The rows below fall into families. The same turns and mirrors carry the whole set onto itself and the rows of a family onto each other. For each named row, which other rows are in its family? Write them in the order they are listed.
These 36 rows form 6 families of 6 rows each.
k436: [-12 -24   8 -16   9  -6 -17 -14  10   8  11  -3  -9  -5  -6]
k342: [ -3 -12   4 -12  -2  13 -27   5  -1  17 -21   4   5   6   1]
k776: [ -9  -1  17  -1   8   9  -3   1 -11  10 -24   6   1 -15 -14]
k161: [ -6 -19   6 -13 -11  11 -21   8   0  13 -20   3 -12  -8 -15]
k152: [ -9   1  -7   4   0  -9 -29   0  -1 -11  -4  -4  -1  -2 -10]
k166: [ -8  -3  12  -1   5   6  -8 -12  -5  15 -20  10   3 -26  -6]
k141: [-14 -23   0  -9   6  16  -8  -6 -14  21  -4  18 -11  -6 -16]
k594: [-12  12  -2  -4  -5   0 -12 -10   0   3  10   0  10  -5 -15]
k356: [ -5  -1   4  -6   2  16 -27   5  -4   5 -26  12   2  -2  -2]
k806: [-14  -1  19  -4   3   4   6   5  -2   7 -20  16   8  -8  -9]
k93: [-17 -14  -9 -11  10  -2 -16  -6  20   0 -10  -4   9   6 -11]
k571: [ -9 -13   7 -13  -3   4   4   1  -6  22 -14   3   6 -23 -10]
k871: [ -7   4   1   3  -4  -7 -16 -10  -7  -2  13   3  -4 -14   0]
k907: [-10 -19   3  -3   1  12  -2   0 -16   0 -11  29 -10  -8 -10]
k107: [-35  -7  -8  -6  -2  -9 -13   7  -1   4   4  18   0   4  -7]
k196: [ -6  -7  -6 -12  -2  -3 -20   1 -11   2   8 -10  -7 -12   4]
k173: [-20   5  14 -14  12   5 -13  -9 -14   3 -18   7   7 -18 -11]
k719: [  3 -23   8  -5  -2   4 -20   7   7  15 -23  16   1  -1  -7]
k518: [ -2 -18   3 -12   6  14 -29   5  -3  16 -24  16   5  -7  -2]
k872: [-10 -22  16 -13   2  10  -4   1  -8   5  -6  31   0  -7 -14]
k882: [-11 -18   9 -13  10  15 -12  -9   0   7  -6  33   6  -2  -7]
k740: [-23 -16  -4  -4  -1 -18  -6   7   4   4  14  12   5  -5   0]
k225: [-10   3   0   1  -9  -4 -24  -9 -11  -1   3  -9  -3  -6 -16]
k749: [-20  -7   4   3   1 -24  -3   5   3  -1   4   8  11  -6 -10]
k476: [-22 -18  -6   2   3 -17 -10  10   0   0   2  12  -9   2   5]
k193: [-11   4   1   3  -6  -7 -15  -2   2  -8   7  -8  -6  -8 -11]
k516: [-18 -16   3  -3   7 -16  -1  10  -6  14   5  -4  -9   2  -3]
k860: [-29 -19   0  -6  -8 -21  -5   8  -5   4   2   9   5  -5  -8]
k563: [-14 -27 -10  -8  15  -5 -20 -17   6   8  -3  -2   8   2  -9]
k829: [-12 -16   6 -15   7   6  -6   7 -19  -5  -7  23   5   7 -15]
k505: [-15 -16 -12   0  17  -4 -24 -11  12   5   2  -3  -2   1  -3]
k512: [ -6 -14  14 -15   8   0 -29   2   2  17 -18  12  14   5 -12]
k462: [-18 -20  -9  -3  17  -9 -23 -15   7   0   7  14   6  -1  -7]
k857: [-15 -23   7 -19   0  15  -4  -6  -9   2   0  26  -1   2  -6]
k343: [ -3 -18   1  -1  13 -10 -16 -13  18   2  -3  -5   0  -1  -2]
k826: [-20   2  21  -7   2   5   2  -6  -7  13 -18   2   2 -12  -7]

Same family as k342: k225, k860, k563, k857, k826
Same family as k161: k436, k141, k571, k196, k516
Same family as k872: k776, k518, k740, k193, k505
Same family as k462: k152, k356, k806, k882, k749
Same family as k343: k166, k871, k907, k719, k476

The rows below fall into families. The same turns and mirrors carry the whole set onto itself and the rows of a family onto each other. For each named row, which other rows are in its family? Write them in the order they are listed.
These 21 rows form 7 families of 3 rows each.
k445: [ 11   5 -11   1   0 -13  -8  10   6]
k543: [  8   6 -15   2   3 -14  -6  12   6]
k799: [-14 -10  -1   5  12   3   6 -12   4]
k636: [ 6  7 16 -5 -9 14 -5  2 -7]
k579: [  4   6  14  -6 -11  15  -3   2  -5]
k135: [  9   4 -12   4   2  -7  -8  17   9]
k435: [  7  10 -15   1   0  -6  -7  14   8]
k165: [  9   7 -12   2  -1 -15  -3  13   1]
k14: [ 3  6 22 -7 -4  7 -3  0 -7]
k973: [-18  -8  -6   5   4  -3   2 -16   1]
k502: [-15 -13  -3   9   9   1   6 -10   1]
k615: [-16  -8  -5   8   8   1   5 -15   0]
k41: [-16 -10  -2   8   8   3   8 -13   2]
k241: [  8   7 -13   4   0 -15  -8  11   2]
k479: [-13  -9 -10   5   3   2   8 -14  -1]
k96: [-13  -9  -3   8  12   1   5 -13   6]
k69: [  3   2  14  -7 -10  17  -5   2  -6]
k362: [ 7  9 14 -3 -7 16  0  1 -6]
k767: [ 0  8 19 -6 -1 12 -3  3 -9]
k406: [ 4  6 18 -9 -5 13 -3  1 -6]
k216: [  6   6 -13   4  -1 -13  -7  15   6]

Same family as k973: k435, k767
Same family as k615: k406, k216
Same family as k135: k14, k479
Same family as k69: k165, k96

The rows below fall into families. The same turns and mirrors carry the whole set onto itself and the rows of a family onto each other. For each named row, which other rows are in its family? Write them in the order they are listed.
These 32 rows form 4 families of 8 rows each.
k894: [ -4  11   6 -14   4  12   9   7  15  14  -9  -5   1 -10 -22  -3 -12  16
  -1   2  -2  -5  -5  -4 -24  12]
k206: [ -1  22  -7   2 -10   4   3  -5   7 -17  11  -3 -14  -6  -5  -2 -20  17
 -10   6   6 -10   2 -19   5  15]
k60: [ -7  14  11   7   3  12 -19  11  11   3  -5  -2 -20   5   2   8 -19  19
 -12  -7   3 -10   4   9  -3  -8]
k870: [  2  10   3   4   7  14 -19  15  11  -1  -2  -6 -18  -2   6   6 -15  26
 -13  -2   8 -14   7   6   0  -7]
k308: [  7   8  -3  13  -6 -13  -3   0   2  -2   4   0 -10  -2  15   5  -5  -6
  -1   8   9  -1  17   1  16 -12]
k282: [ -6  11  16   4   6  15 -18   6   9  -2  -6  -4 -18  -1  -3   9 -15  26
  -9  -4   2 -11   5   5  -5  -9]
k883: [  4  21  -8   3   9  -1  16 -12  18  15  -2  -3 -10  11  -2  -8 -12  10
   7  -5   9 -25  13   2  -3  -2]
k149: [ 11  10  -5  -4   0 -13  25  -7   8   4  -4  -8   7 -14  -4  -8   3  -2
   8  17   6   1   0 -12   2  14]
k862: [  5   1  13   0  14  -5   3   9  12  24 -20  -7   1  -2   2   2   4  -1
   6   5   3   1   2  16  -7  -9]
k843: [  1  17   0  -5  -5 -12  26 -12   7   9  -4  -8   7 -11  -1  -9  -1  -9
   5  15   6  -2  -3  -9   2   9]
k612: [  6  -2  19   0   8  -4  -1   7  12  18 -16 -14  -4  -4   2  -3   2  -3
   5   6   5   4   2  18  -6 -10]
k868: [ -2   1  10  -5  -9   4  -6  14   5 -12  -1  -8   1 -24   2   6  -4   9
  -5  12   2  15 -10  -5   5   6]
k208: [ -4  15   9 -10   9  12  10   5  17   8 -12  -9  -2  -7 -18  -4 -11  22
  -2   2   0  -8 -14  -4 -18  17]
k580: [ -1   3  14   0  -5   1  -9  16   0  -8  -7  -7  -3 -20  -1   8  -4   7
 -11  15   0  16  -9  -5   1   8]
k495: [  1  25  -2   3   9  -5   9  -7  19  11  -8  -1  -6  15  -3 -10 -18  11
   5   3  14 -24  17   4  -7  -3]
k526: [  7  12   0  15  -1 -15   4  -3   7  -5   0   0 -11  -3  15   7   2  -3
  -7   7  15 -10   9   0  20 -11]
k553: [ -1  13   7 -15   6  13   2   9  11  10  -8 -12   1  -6 -19 -10 -13  19
  -6   0  -1   0  -5  -4 -22  12]
k631: [  4  14   3  -4  -2 -16  25 -10   7   7  -5  -6   8  -7  -9 -10   4  -9
   1   9   7   4  -4 -11  -2   8]
k999: [ -2  27 -12   2 -10  -3   6  -5   4 -14   6  -2  -8  -8 -11   2 -20  24
 -11   3   4  -9  -1  -9   5  14]
k385: [  2   7   6   8   9  11 -20  16  12  -3  -6  -2 -19   3  -3  10 -15  25
  -9  -4   3  -7   7   7  -4  -3]
k980: [  3  -3   7  -5  -4   4  -3  15  -4  -7  -1  -6  -5 -18   4  11   1  -1
 -14   6   3  13 -13  -2   1   5]
k105: [  2  -1  20   2  15   1  -1   9  15  21 -12  -6   1  -2   7  -7   6  -5
   1   2   5  -7   5  13  -6  -6]
k106: [  3  27  -1   6   8  -6  10  -9  21  13  -6  -6  -6   9  -7 -14 -12  18
   1   1  12 -24  16  -3  -4  -4]
k599: [  3  24 -14  -2 -10  -3   8  -4   3 -14   5  -6 -11  -8 -10   4 -17  23
 -13   6   8  -3  -2 -18   4   7]
k831: [  8  14  -8  -5  -2 -14  25  -3  11   3  -3 -12   6 -10  -3  -7   0 -12
   7  11   9   2   1  -6   4  12]
k353: [  6  -3  18   1  14   2   0   9  14  21 -16  -8  -5  -1   8  -2   4  -8
   7   7   5   0   5   7  -6  -8]
k217: [  8  13   1  17   0 -12  -2  -4   4  -8   0  -5 -13   1  18   3  -4   0
  -2   8  11  -4   9   1  22  -5]
k85: [  8  13   0  12  -8  -9  -8  -3   4  -9   2  -1 -11  -1  15   5   0  -5
  -1   2   6  -7  16   5  17  -9]
k812: [ -4  27 -11   0  -4   5   7  -5   9 -17   7  -2  -8  -7  -9   5 -17  17
  -7   2   7 -13   4 -19   6  13]
k802: [  4  23  -2   5  13  -3  13 -11  16  13  -9  -7 -13  12  -9  -5 -11   5
   4  -4   9 -24  16   4  -5  -2]
k396: [ -7  11   8 -12  12  10  14   5  16  10 -12 -14   0 -10 -21  -3 -14  19
  -1   6   6  -1  -9  -4 -17  12]
k268: [  2  -2   9   0  -5   4  -2  11   0  -5  -1  -8  -6 -23   0  11   1   5
  -9   8  -5  15 -13  -6   6   8]

Same family as k883: k206, k60, k308, k149, k862, k208, k580
Same family as k553: k870, k526, k631, k980, k105, k106, k599
Same family as k353: k894, k843, k495, k999, k385, k217, k268

